128 stands for zero in the data rows.
Here are some points:
[187, 135, 074, 193, 158, 095, 123, 170, 126, 070, 100, 092]
[071, 102, 115, 193, 124, 073, 176, 106, 090, 110, 153, 157]
[095, 173, 101, 161, 074, 201, 109, 196, 100, 162, 079, 058]
[202, 166, 092, 069, 139, 165, 081, 157, 163, 118, 149, 093]
[178, 145, 165, 070, 153, 175, 099, 135, 148, 175, 143, 084]
[060, 072, 116, 111, 107, 072, 142, 127, 096, 189, 140, 177]
[082, 059, 153, 170, 147, 065, 153, 081, 076, 147, 153, 184]
[145, 174, 173, 076, 086, 193, 117, 179, 127, 176, 081, 070]
[057, 074, 175, 078, 161, 082, 160, 083, 072, 182, 154, 166]
[076, 176, 132, 190, 129, 180, 156, 164, 159, 108, 077, 081]
[196, 162, 099, 080, 153, 165, 083, 153, 159, 180, 168, 072]
[154, 098, 083, 181, 149, 157, 174, 132, 095, 163, 150, 058]
[067, 089, 123, 183, 161, 061, 176, 088, 084, 116, 142, 191]
[082, 130, 095, 179, 178, 062, 137, 120, 150, 083, 099, 201]
[099, 182, 127, 182, 105, 175, 157, 163, 157, 070, 071, 129]
[192, 182, 095, 073, 075, 174, 095, 093, 155, 153, 173, 076]
[186, 133, 072, 192, 162, 094, 126, 169, 123, 071, 094, 097]
[152, 116, 150, 090, 078, 167, 077, 181, 180, 083, 178, 165]
[173, 068, 192, 073, 083, 099, 118, 070, 093, 170, 155, 112]
[100, 155, 075, 187, 155, 097, 164, 128, 148, 179, 178, 072]
[081, 070, 143, 177, 161, 074, 183, 093, 071, 088, 093, 166]
[196, 160, 102, 079, 153, 168, 081, 151, 160, 180, 166, 071]
[169, 174, 161, 065, 076, 181, 123, 088, 143, 147, 160, 101]
[085, 073, 117, 189, 186, 090, 097, 102, 139, 065, 154, 187]
[084, 139, 100, 177, 176, 062, 135, 131, 144, 085, 100, 201]
[078, 119, 194, 095, 182, 067, 185, 060, 078, 102, 164, 178]
[061, 088, 179, 150, 182, 067, 181, 070, 069, 090, 153, 186]
[066, 086, 122, 181, 163, 061, 174, 088, 085, 116, 138, 191]
[191, 173, 186, 065, 154, 156, 096, 070, 179, 084, 099, 171]
[163, 179, 069, 184, 168, 097, 099, 164, 180, 156, 161, 103]
[081, 167, 190, 065, 150, 073, 097, 075, 122, 093, 092, 194]
[072, 090, 094, 100, 153, 072, 090, 168, 159, 179, 102, 192]
[182, 153, 072, 178, 171, 164, 123, 167, 166, 108, 104, 071]
[068, 174, 082, 197, 091, 099, 184, 182, 109, 140, 178, 172]
[078, 110, 194, 095, 181, 069, 186, 061, 079, 098, 165, 175]
[195, 160, 102, 077, 147, 169, 082, 150, 161, 182, 167, 071]
[092, 170, 101, 163, 074, 200, 112, 196, 101, 159, 077, 058]
[102, 166, 109, 180, 163, 186, 168, 166, 171, 119, 089, 080]
[141, 177, 095, 122, 072, 200, 109, 197, 107, 083, 074, 067]
[165, 179, 067, 184, 171, 097, 105, 168, 180, 155, 156, 104]
[158, 073, 071, 185, 156, 177, 069, 189, 093, 149, 179, 066]
[067, 086, 123, 182, 162, 061, 175, 090, 085, 118, 138, 190]
[163, 179, 067, 184, 171, 096, 103, 167, 179, 157, 159, 100]
[191, 182, 093, 075, 075, 176, 094, 096, 154, 162, 173, 078]
[068, 122, 105, 179, 146, 101, 178, 105, 132, 174, 167, 092]
[109, 067, 074, 188, 106, 089, 070, 186, 088, 074, 093, 158]
[186, 131, 074, 193, 162, 097, 123, 171, 131, 071, 095, 092]
[057, 074, 175, 078, 162, 081, 163, 083, 071, 180, 146, 169]
[067, 093, 165, 073, 179, 082, 102, 103, 109, 159, 104, 188]
[168, 171, 165, 067, 075, 179, 141, 084, 139, 147, 161, 104]
[166, 174, 173, 079, 127, 188, 112, 142, 167, 184, 146, 083]
[169, 172, 167, 067, 074, 178, 116, 086, 148, 143, 160, 102]
[096, 152, 074, 187, 137, 095, 161, 110, 143, 180, 176, 073]
[195, 164, 099, 079, 152, 166, 083, 149, 160, 180, 160, 070]
[094, 170, 099, 159, 074, 201, 102, 196, 104, 160, 078, 058]
[072, 095, 106, 078, 090, 200, 187, 208, 090, 092, 097, 094]
[090, 103, 095, 188, 074, 203, 088, 203, 086, 072, 093, 060]
[071, 177, 081, 184, 087, 142, 180, 174, 126, 089, 144, 189]
[173, 122, 071, 094, 094, 177, 079, 193, 088, 163, 081, 069]
[068, 115, 101, 180, 149, 104, 179, 106, 126, 176, 167, 089]
[064, 092, 117, 146, 170, 074, 177, 090, 111, 179, 154, 175]
[143, 067, 074, 191, 155, 079, 068, 164, 127, 078, 166, 178]
[066, 088, 118, 180, 164, 061, 175, 086, 086, 116, 133, 190]
[118, 158, 128, 194, 147, 159, 166, 165, 141, 074, 082, 129]
[142, 178, 095, 117, 072, 199, 105, 197, 104, 085, 073, 068]
[174, 184, 117, 075, 111, 188, 126, 189, 170, 181, 174, 103]
[073, 060, 150, 161, 093, 071, 161, 125, 066, 119, 083, 169]
[062, 063, 153, 191, 149, 105, 168, 135, 069, 071, 109, 122]
[187, 137, 073, 193, 162, 096, 120, 168, 117, 072, 096, 091]
[091, 154, 084, 124, 109, 098, 105, 183, 163, 099, 135, 201]
[091, 086, 100, 176, 128, 192, 083, 190, 106, 083, 156, 102]
[098, 147, 074, 188, 148, 097, 162, 117, 153, 181, 176, 073]
[065, 069, 139, 199, 099, 164, 169, 160, 071, 068, 122, 069]
[165, 174, 175, 081, 134, 188, 109, 139, 166, 183, 147, 080]
[183, 152, 072, 179, 175, 162, 126, 170, 162, 116, 107, 069]
[195, 100, 095, 143, 149, 178, 073, 178, 130, 088, 180, 074]
[075, 161, 079, 189, 102, 185, 157, 193, 094, 150, 088, 071]
[155, 173, 153, 065, 079, 154, 087, 156, 187, 175, 161, 159]
[066, 090, 117, 183, 160, 061, 176, 088, 087, 122, 139, 190]
[164, 086, 082, 195, 126, 091, 173, 123, 078, 090, 125, 069]
[169, 170, 165, 067, 075, 180, 130, 086, 144, 142, 162, 099]
[179, 141, 169, 070, 145, 173, 098, 130, 146, 175, 142, 086]
[073, 059, 149, 163, 094, 070, 166, 134, 067, 127, 085, 171]
[160, 194, 114, 073, 067, 193, 157, 173, 166, 160, 181, 142]
[163, 112, 170, 154, 129, 192, 087, 176, 146, 091, 168, 088]
[166, 171, 175, 082, 124, 188, 109, 148, 168, 182, 146, 083]
[183, 088, 192, 083, 145, 112, 164, 062, 122, 139, 164, 103]
[187, 094, 076, 185, 190, 067, 111, 090, 155, 080, 161, 187]
[072, 154, 166, 083, 194, 088, 159, 082, 131, 122, 120, 186]
[072, 102, 111, 194, 121, 074, 177, 103, 088, 104, 154, 152]
[135, 098, 097, 086, 146, 170, 088, 174, 111, 167, 122, 105]
[195, 093, 094, 144, 153, 177, 071, 179, 135, 087, 178, 074]
[076, 139, 169, 136, 189, 068, 158, 082, 088, 072, 108, 197]
[125, 084, 114, 172, 178, 074, 158, 131, 099, 071, 075, 187]
[057, 072, 177, 076, 161, 081, 162, 081, 072, 182, 149, 165]
[186, 127, 074, 193, 158, 094, 116, 170, 122, 071, 096, 093]
[170, 173, 165, 067, 076, 179, 126, 082, 143, 138, 160, 106]
[186, 183, 094, 070, 064, 184, 097, 158, 106, 136, 103, 068]
[116, 189, 173, 072, 062, 196, 143, 152, 123, 149, 089, 078]
[068, 118, 108, 180, 148, 104, 179, 101, 129, 175, 164, 089]
[067, 088, 130, 182, 161, 062, 176, 090, 086, 116, 134, 191]
[174, 110, 175, 078, 156, 073, 095, 077, 168, 107, 107, 193]
[195, 162, 102, 078, 147, 166, 081, 154, 161, 181, 165, 071]
[081, 090, 100, 197, 096, 200, 080, 193, 117, 140, 176, 058]
[188, 130, 093, 065, 147, 163, 186, 191, 150, 098, 087, 136]
[135, 115, 102, 164, 173, 169, 159, 160, 155, 096, 089, 083]
[096, 154, 108, 113, 121, 186, 096, 177, 143, 176, 115, 096]
[162, 164, 076, 190, 142, 139, 108, 163, 150, 102, 090, 069]
[175, 070, 191, 073, 084, 102, 119, 070, 099, 171, 154, 114]
[195, 129, 187, 078, 173, 124, 107, 072, 175, 090, 132, 169]
[169, 174, 164, 068, 076, 180, 134, 085, 148, 147, 160, 106]
[077, 115, 112, 176, 118, 089, 168, 085, 093, 080, 093, 179]
[162, 167, 074, 196, 086, 136, 149, 113, 122, 080, 145, 078]
[173, 099, 175, 078, 151, 074, 097, 076, 166, 103, 102, 191]
[077, 140, 171, 133, 190, 069, 158, 083, 093, 071, 105, 198]
[133, 123, 166, 090, 159, 160, 087, 085, 168, 141, 100, 149]
[169, 103, 095, 073, 138, 165, 089, 175, 108, 089, 096, 166]
[186, 182, 097, 070, 064, 184, 102, 160, 109, 141, 100, 067]
[096, 151, 072, 188, 148, 097, 164, 125, 148, 180, 176, 074]
[066, 087, 124, 183, 162, 061, 177, 086, 086, 120, 137, 191]
[153, 168, 135, 162, 161, 177, 142, 169, 171, 132, 071, 057]
[066, 086, 131, 181, 159, 062, 176, 086, 084, 124, 138, 189]
[070, 105, 120, 193, 118, 072, 177, 104, 089, 106, 151, 154]
[077, 100, 154, 197, 104, 160, 185, 125, 085, 092, 103, 078]
[180, 137, 166, 070, 153, 172, 098, 139, 148, 176, 148, 085]
[173, 183, 110, 077, 105, 189, 118, 188, 168, 182, 175, 105]
[066, 127, 170, 075, 147, 071, 088, 100, 089, 081, 082, 199]
[139, 149, 080, 176, 168, 086, 099, 142, 138, 116, 081, 143]
[190, 168, 066, 107, 074, 189, 082, 197, 091, 080, 081, 061]
[069, 172, 170, 085, 185, 075, 139, 080, 107, 069, 084, 197]
[094, 153, 074, 187, 149, 098, 161, 123, 147, 178, 176, 073]
[191, 082, 159, 123, 090, 159, 061, 130, 165, 096, 167, 090]
[101, 136, 118, 112, 165, 087, 146, 128, 122, 067, 069, 188]
[172, 100, 177, 078, 149, 072, 097, 076, 166, 106, 100, 193]
[078, 071, 147, 175, 165, 074, 182, 088, 071, 088, 090, 166]
[073, 060, 148, 162, 093, 070, 162, 132, 066, 117, 084, 171]
[065, 165, 097, 183, 110, 068, 157, 081, 146, 104, 148, 195]
[162, 180, 068, 183, 172, 096, 100, 167, 181, 159, 158, 106]
[190, 078, 135, 094, 093, 098, 064, 108, 174, 083, 170, 093]
[153, 176, 168, 065, 065, 186, 136, 151, 098, 122, 087, 079]
[191, 164, 096, 074, 095, 175, 085, 183, 115, 173, 091, 063]
[163, 178, 067, 183, 171, 096, 098, 168, 182, 161, 160, 107]
[066, 086, 120, 182, 161, 062, 175, 087, 084, 125, 146, 190]
[173, 104, 174, 076, 154, 073, 097, 077, 169, 103, 103, 192]
[183, 107, 179, 056, 085, 087, 079, 075, 178, 090, 098, 175]
[169, 170, 070, 196, 162, 071, 098, 166, 164, 083, 147, 167]
[160, 194, 105, 072, 068, 193, 157, 176, 168, 162, 180, 146]
[067, 086, 066, 198, 176, 170, 129, 201, 098, 137, 189, 164]
[082, 083, 140, 172, 153, 163, 185, 105, 089, 156, 111, 065]
[079, 101, 151, 197, 100, 156, 185, 122, 081, 091, 099, 079]
[087, 169, 088, 174, 170, 106, 140, 152, 176, 145, 133, 162]
[169, 107, 093, 072, 141, 167, 091, 175, 106, 085, 092, 168]
[172, 101, 172, 078, 153, 072, 094, 077, 166, 099, 103, 192]
[071, 105, 113, 194, 126, 073, 177, 103, 089, 105, 157, 157]
[181, 164, 187, 086, 093, 157, 136, 060, 173, 112, 166, 149]
[105, 074, 176, 104, 095, 144, 164, 097, 074, 092, 081, 096]
[076, 105, 153, 195, 100, 157, 186, 117, 082, 091, 104, 078]
[168, 097, 181, 061, 090, 092, 079, 075, 179, 168, 115, 119]
[168, 173, 166, 067, 075, 181, 122, 087, 141, 147, 158, 101]
[065, 086, 131, 182, 161, 063, 174, 090, 085, 119, 132, 191]
[067, 195, 121, 100, 176, 105, 162, 170, 148, 074, 129, 202]
[170, 100, 099, 173, 103, 177, 069, 183, 119, 067, 091, 084]
[185, 113, 179, 056, 086, 087, 078, 072, 179, 087, 094, 172]
Then 10 other points, each followed by its number:
[078, 099, 156, 197, 111, 158, 184, 121, 084, 087, 103, 081] 0
[191, 173, 187, 064, 153, 158, 094, 070, 179, 084, 093, 172] 1
[195, 162, 100, 079, 150, 167, 081, 148, 162, 180, 165, 070] 2
[079, 062, 121, 184, 163, 080, 076, 157, 102, 073, 148, 189] 3
[074, 065, 108, 155, 169, 137, 075, 160, 155, 129, 154, 169] 4
[182, 149, 071, 177, 172, 164, 121, 171, 165, 106, 109, 071] 5
[086, 169, 088, 175, 171, 108, 149, 154, 178, 141, 130, 155] 6
[159, 073, 070, 187, 157, 179, 068, 189, 094, 150, 179, 067] 7
[167, 174, 166, 066, 077, 179, 126, 087, 147, 141, 160, 096] 8
[062, 170, 119, 188, 125, 164, 180, 117, 159, 182, 165, 086] 9
Which of these numbered points is nearest to each point below, ignoring the 2 directions in which the first points spread most? Its number follows each.
[072, 064, 111, 158, 172, 142, 077, 157, 152, 126, 153, 171] > 4
[157, 072, 072, 186, 160, 178, 069, 190, 097, 145, 180, 067] > 7
[191, 174, 186, 065, 154, 157, 095, 071, 181, 087, 098, 170] > 1
[196, 164, 098, 080, 148, 167, 080, 151, 159, 181, 165, 072] > 2
[102, 069, 076, 188, 109, 089, 070, 188, 085, 073, 096, 158] > 3
[183, 150, 071, 179, 172, 164, 123, 167, 166, 108, 107, 070] > 5
[186, 086, 099, 172, 157, 178, 073, 176, 132, 165, 185, 062] > 7
[067, 120, 105, 179, 144, 105, 177, 106, 134, 177, 165, 092] > 9
[070, 078, 088, 166, 082, 170, 072, 192, 163, 135, 180, 139] > 4
[068, 087, 188, 184, 103, 135, 187, 110, 076, 088, 070, 064] > 0
[170, 172, 165, 066, 076, 180, 125, 085, 143, 144, 159, 102] > 8
[191, 172, 187, 065, 157, 150, 097, 069, 180, 085, 098, 171] > 1
[184, 152, 073, 178, 173, 163, 132, 170, 166, 109, 106, 072] > 5
[086, 167, 088, 174, 171, 109, 141, 155, 177, 139, 132, 160] > 6
[064, 078, 190, 159, 145, 084, 185, 089, 074, 094, 068, 090] > 0
[172, 171, 166, 066, 077, 180, 129, 085, 139, 146, 157, 097] > 8
[170, 174, 165, 068, 077, 180, 126, 085, 139, 140, 153, 100] > 8
[191, 173, 186, 065, 150, 152, 097, 069, 183, 086, 098, 170] > 1
[068, 119, 108, 178, 148, 103, 177, 100, 136, 176, 165, 089] > 9
[078, 062, 119, 185, 160, 083, 077, 155, 110, 074, 138, 189] > 3
[169, 170, 162, 067, 075, 180, 126, 084, 143, 141, 161, 100] > 8
[076, 062, 111, 184, 159, 081, 077, 156, 105, 074, 142, 190] > 3
[174, 156, 159, 075, 154, 152, 086, 086, 170, 076, 084, 181] > 1
[066, 108, 086, 200, 179, 156, 129, 183, 164, 103, 184, 180] > 4
[183, 150, 072, 178, 173, 162, 120, 170, 168, 117, 109, 070] > 5
[077, 062, 112, 183, 160, 084, 077, 156, 108, 074, 143, 188] > 3
[169, 068, 079, 135, 088, 095, 062, 162, 157, 073, 156, 119] > 3
[196, 163, 099, 077, 146, 167, 082, 153, 162, 181, 167, 072] > 2
[166, 172, 166, 067, 076, 180, 129, 085, 147, 145, 161, 102] > 8
[170, 174, 164, 067, 074, 179, 124, 084, 147, 133, 160, 104] > 8
[183, 155, 071, 178, 173, 164, 125, 167, 165, 109, 106, 071] > 5
[068, 118, 105, 179, 151, 107, 178, 105, 133, 176, 167, 090] > 9
[068, 127, 110, 178, 148, 099, 178, 099, 127, 175, 165, 093] > 9
[080, 153, 092, 127, 184, 077, 138, 129, 175, 157, 110, 192] > 6
[069, 128, 107, 180, 143, 103, 176, 105, 128, 175, 162, 092] > 9
[082, 092, 112, 070, 110, 137, 092, 165, 146, 152, 069, 174] > 4
[068, 125, 103, 179, 149, 102, 175, 103, 136, 175, 165, 089] > 9
[196, 164, 099, 078, 147, 165, 082, 151, 163, 180, 163, 071] > 2
[181, 147, 073, 179, 172, 163, 123, 171, 165, 109, 107, 069] > 5
[068, 120, 107, 179, 150, 103, 178, 106, 132, 175, 168, 091] > 9
[139, 066, 075, 190, 162, 077, 068, 169, 122, 079, 164, 176] > 3
[133, 074, 074, 197, 084, 148, 071, 192, 091, 069, 105, 078] > 3
[071, 089, 087, 101, 152, 074, 088, 167, 163, 180, 097, 193] > 4
[183, 154, 072, 179, 172, 163, 125, 169, 168, 110, 100, 071] > 5
[069, 063, 113, 180, 106, 095, 079, 182, 081, 070, 083, 176] > 3
[187, 087, 095, 170, 159, 179, 074, 177, 132, 165, 184, 062] > 7
[079, 152, 094, 128, 184, 076, 138, 125, 174, 158, 110, 192] > 6
[172, 151, 157, 077, 145, 153, 085, 086, 168, 076, 086, 180] > 1
[125, 074, 075, 198, 083, 151, 071, 192, 099, 070, 103, 076] > 3
[066, 119, 106, 178, 147, 107, 178, 100, 127, 175, 165, 089] > 9
[185, 100, 069, 182, 092, 184, 088, 198, 085, 161, 114, 053] > 7
[079, 151, 093, 128, 184, 078, 144, 136, 174, 153, 107, 192] > 6
[107, 074, 173, 099, 094, 151, 163, 100, 076, 096, 081, 096] > 0
[110, 161, 121, 194, 150, 159, 162, 165, 139, 074, 083, 134] > 1
[069, 121, 105, 180, 149, 104, 177, 101, 124, 176, 164, 091] > 9
[119, 161, 116, 194, 150, 163, 168, 164, 140, 074, 083, 140] > 1
[113, 161, 126, 194, 149, 162, 166, 162, 142, 074, 083, 134] > 1
[077, 102, 154, 196, 103, 159, 186, 115, 082, 092, 099, 079] > 0
[069, 088, 167, 105, 171, 065, 100, 107, 079, 086, 097, 198] > 3
[068, 070, 153, 174, 089, 170, 068, 154, 166, 137, 155, 094] > 4
[099, 104, 168, 189, 099, 121, 179, 138, 081, 095, 078, 057] > 0
[166, 173, 167, 066, 077, 180, 120, 084, 143, 143, 159, 103] > 8
[068, 125, 103, 178, 150, 101, 177, 104, 129, 175, 165, 094] > 9
[088, 171, 088, 174, 172, 107, 151, 153, 176, 146, 139, 160] > 6
[183, 152, 072, 179, 171, 163, 124, 168, 167, 109, 104, 070] > 5
[184, 148, 072, 179, 169, 163, 121, 168, 166, 103, 110, 070] > 5
[078, 103, 158, 196, 100, 160, 186, 114, 083, 092, 103, 080] > 0
[195, 160, 098, 079, 150, 167, 082, 155, 160, 182, 165, 071] > 2
[093, 087, 112, 072, 167, 106, 087, 104, 172, 162, 097, 185] > 4
[118, 159, 121, 194, 147, 164, 168, 164, 140, 074, 081, 132] > 1
[071, 086, 171, 104, 170, 066, 100, 110, 080, 089, 094, 198] > 3
[099, 079, 141, 069, 090, 090, 073, 095, 165, 156, 097, 159] > 4
[183, 151, 072, 177, 171, 163, 121, 170, 163, 108, 107, 071] > 5
[185, 102, 069, 182, 092, 184, 087, 197, 084, 159, 114, 053] > 7
[113, 156, 124, 194, 151, 162, 165, 167, 136, 073, 083, 131] > 1
[166, 071, 179, 077, 092, 107, 071, 094, 166, 075, 155, 137] > 3
[117, 161, 122, 194, 140, 161, 166, 162, 142, 073, 081, 128] > 1
[179, 164, 187, 086, 093, 156, 137, 061, 172, 122, 165, 144] > 8
[180, 085, 071, 155, 132, 164, 086, 194, 078, 169, 102, 067] > 7
[182, 149, 072, 177, 174, 164, 127, 169, 166, 112, 103, 069] > 5
[171, 171, 163, 067, 075, 181, 120, 087, 147, 145, 159, 101] > 8
[183, 145, 072, 179, 171, 165, 127, 166, 164, 114, 104, 071] > 5
[079, 092, 075, 183, 120, 195, 089, 204, 104, 152, 186, 093] > 4
[115, 160, 128, 194, 148, 160, 164, 165, 144, 072, 081, 138] > 1
[169, 075, 187, 092, 092, 165, 067, 111, 159, 085, 146, 140] > 3
[132, 076, 071, 183, 099, 187, 071, 200, 077, 131, 131, 060] > 7
[119, 160, 132, 194, 150, 160, 166, 165, 142, 073, 083, 135] > 1
[130, 083, 074, 193, 171, 097, 085, 176, 100, 064, 100, 153] > 3
[183, 149, 073, 179, 173, 165, 123, 167, 168, 111, 108, 071] > 5
[093, 182, 123, 183, 109, 175, 157, 159, 157, 069, 073, 136] > 1
[195, 158, 098, 081, 148, 167, 082, 150, 161, 180, 167, 072] > 2
[115, 162, 126, 194, 147, 163, 166, 164, 146, 074, 083, 133] > 1
[183, 156, 073, 179, 170, 162, 125, 170, 164, 107, 109, 071] > 5
[170, 172, 161, 067, 075, 180, 127, 085, 144, 141, 159, 107] > 8
[191, 179, 086, 133, 078, 184, 078, 172, 161, 072, 074, 069] > 1
[184, 150, 072, 179, 173, 166, 123, 169, 168, 108, 108, 071] > 5
[072, 093, 091, 098, 154, 071, 090, 168, 160, 178, 102, 192] > 4
[196, 159, 098, 079, 151, 169, 082, 155, 160, 181, 159, 071] > 2
[196, 163, 105, 077, 141, 166, 080, 153, 152, 182, 167, 071] > 2
[192, 181, 089, 124, 080, 184, 080, 174, 158, 071, 074, 067] > 1
[071, 084, 170, 099, 173, 066, 095, 109, 080, 088, 100, 199] > 3
[196, 159, 101, 080, 150, 166, 082, 155, 157, 180, 166, 071] > 2
[081, 149, 092, 131, 184, 076, 131, 135, 174, 158, 109, 192] > 6
[071, 176, 167, 086, 184, 075, 142, 079, 108, 070, 085, 197] > 1
[076, 140, 170, 144, 190, 068, 153, 084, 093, 072, 100, 198] > 1
[196, 160, 104, 079, 148, 163, 083, 151, 162, 180, 166, 071] > 2
[169, 175, 163, 066, 077, 180, 129, 086, 141, 145, 162, 096] > 8
[069, 124, 106, 177, 150, 103, 179, 099, 125, 176, 165, 089] > 9
[168, 110, 091, 072, 137, 167, 089, 176, 106, 088, 094, 166] > 3
[195, 159, 104, 079, 151, 164, 082, 153, 161, 180, 167, 071] > 2
[167, 173, 166, 066, 077, 181, 126, 084, 141, 141, 161, 103] > 8
[097, 089, 107, 071, 164, 100, 086, 096, 171, 163, 098, 184] > 4
[194, 093, 092, 147, 152, 176, 074, 177, 128, 090, 178, 074] > 7
[078, 148, 091, 134, 183, 076, 134, 127, 174, 157, 109, 191] > 6
[068, 122, 104, 180, 148, 109, 175, 103, 128, 173, 165, 091] > 9
[089, 073, 109, 087, 156, 104, 107, 169, 112, 157, 075, 172] > 4
[169, 173, 163, 067, 074, 178, 125, 085, 142, 146, 159, 098] > 8
[078, 094, 074, 182, 125, 195, 089, 204, 109, 154, 184, 092] > 4
[080, 104, 087, 163, 109, 095, 092, 175, 167, 175, 117, 163] > 4
[185, 149, 072, 178, 172, 164, 113, 170, 167, 106, 109, 070] > 5
[155, 084, 119, 176, 191, 068, 152, 081, 149, 076, 130, 196] > 5
[080, 131, 081, 195, 176, 150, 122, 186, 164, 069, 178, 193] > 4
[174, 087, 192, 077, 093, 152, 172, 076, 087, 116, 092, 082] > 0
[082, 176, 086, 176, 177, 123, 156, 168, 179, 154, 166, 190] > 6
[170, 173, 164, 065, 075, 179, 132, 085, 142, 139, 157, 101] > 8
[180, 077, 070, 175, 148, 175, 069, 190, 096, 079, 173, 082] > 7
[188, 134, 187, 059, 085, 138, 074, 080, 171, 115, 089, 173] > 1
[080, 156, 092, 134, 183, 076, 133, 126, 176, 159, 106, 192] > 6
[168, 173, 163, 066, 075, 181, 122, 086, 136, 145, 160, 103] > 8
[061, 072, 186, 119, 078, 175, 175, 159, 083, 181, 072, 056] > 0
[082, 091, 102, 197, 097, 201, 082, 192, 119, 143, 176, 058] > 4
[088, 165, 086, 175, 174, 104, 141, 157, 177, 136, 136, 155] > 6
[169, 176, 164, 067, 076, 179, 129, 084, 144, 146, 159, 098] > 8
[168, 176, 166, 066, 076, 179, 122, 085, 141, 134, 161, 099] > 8
[168, 110, 095, 072, 140, 165, 089, 176, 104, 089, 096, 165] > 3
[178, 077, 069, 174, 146, 174, 069, 191, 093, 079, 170, 083] > 7
[081, 088, 102, 196, 099, 201, 083, 193, 115, 133, 177, 057] > 4
[186, 133, 072, 194, 161, 091, 129, 169, 131, 070, 097, 091] > 5
[074, 089, 179, 103, 094, 176, 130, 178, 133, 161, 065, 067] > 0
[156, 081, 068, 193, 084, 196, 072, 202, 081, 103, 152, 048] > 7
[105, 144, 116, 118, 167, 086, 140, 122, 113, 069, 068, 188] > 1
[088, 168, 190, 064, 152, 072, 102, 076, 110, 096, 089, 194] > 1
[089, 108, 164, 172, 127, 176, 180, 129, 109, 171, 083, 050] > 0
[154, 085, 115, 175, 190, 069, 152, 084, 146, 077, 124, 196] > 5
[186, 169, 095, 082, 094, 163, 076, 164, 151, 075, 069, 113] > 1
[171, 173, 163, 066, 076, 179, 129, 085, 141, 144, 157, 100] > 8
[186, 130, 074, 193, 161, 092, 130, 170, 123, 071, 096, 094] > 5
[061, 063, 191, 135, 085, 078, 171, 135, 067, 147, 066, 096] > 0
[060, 064, 190, 122, 084, 079, 172, 138, 068, 145, 066, 098] > 0
[080, 192, 070, 182, 148, 166, 163, 193, 185, 161, 173, 175] > 6
[194, 093, 099, 148, 152, 177, 072, 180, 132, 089, 180, 074] > 7
[077, 173, 186, 187, 124, 173, 174, 166, 148, 079, 064, 077] > 0
[187, 135, 074, 194, 163, 094, 127, 168, 130, 071, 097, 093] > 5
[082, 112, 135, 204, 168, 176, 111, 150, 166, 067, 166, 123] > 4
[169, 081, 068, 166, 093, 184, 073, 200, 078, 074, 095, 070] > 3
[073, 080, 107, 186, 138, 193, 083, 189, 105, 156, 170, 077] > 4
[195, 161, 100, 078, 152, 163, 082, 153, 160, 183, 166, 072] > 2
[074, 171, 185, 189, 127, 174, 175, 163, 151, 079, 065, 078] > 0
[196, 161, 099, 078, 143, 166, 081, 149, 160, 181, 166, 071] > 2
[068, 121, 102, 179, 154, 111, 176, 099, 131, 176, 164, 092] > 9
[072, 091, 080, 201, 108, 189, 130, 200, 079, 069, 102, 074] > 0
[196, 161, 097, 080, 149, 168, 080, 150, 160, 181, 166, 070] > 2
[081, 182, 101, 196, 147, 096, 151, 163, 173, 091, 122, 182] > 6
[195, 093, 092, 145, 146, 177, 072, 180, 130, 087, 177, 074] > 7
[194, 091, 095, 143, 148, 177, 073, 177, 131, 089, 178, 074] > 7
[186, 135, 074, 193, 162, 096, 120, 165, 130, 070, 095, 090] > 5
[188, 193, 170, 069, 113, 182, 122, 140, 188, 096, 145, 182] > 1
[118, 069, 105, 098, 179, 084, 094, 112, 164, 168, 128, 184] > 4
[066, 194, 118, 099, 174, 102, 163, 168, 141, 075, 134, 201] > 6
[197, 158, 103, 080, 149, 164, 080, 154, 160, 178, 163, 071] > 2
[172, 173, 163, 067, 076, 179, 131, 083, 145, 142, 160, 102] > 8
[195, 159, 098, 080, 148, 165, 082, 150, 155, 180, 165, 072] > 2
[196, 163, 100, 078, 150, 167, 082, 154, 157, 179, 164, 071] > 2
[186, 129, 074, 193, 163, 092, 126, 168, 119, 071, 095, 089] > 5
[196, 162, 101, 080, 152, 166, 085, 157, 157, 179, 161, 071] > 2
[067, 113, 107, 181, 152, 104, 176, 104, 127, 176, 163, 090] > 9
[186, 125, 073, 195, 159, 094, 123, 169, 127, 070, 094, 093] > 5
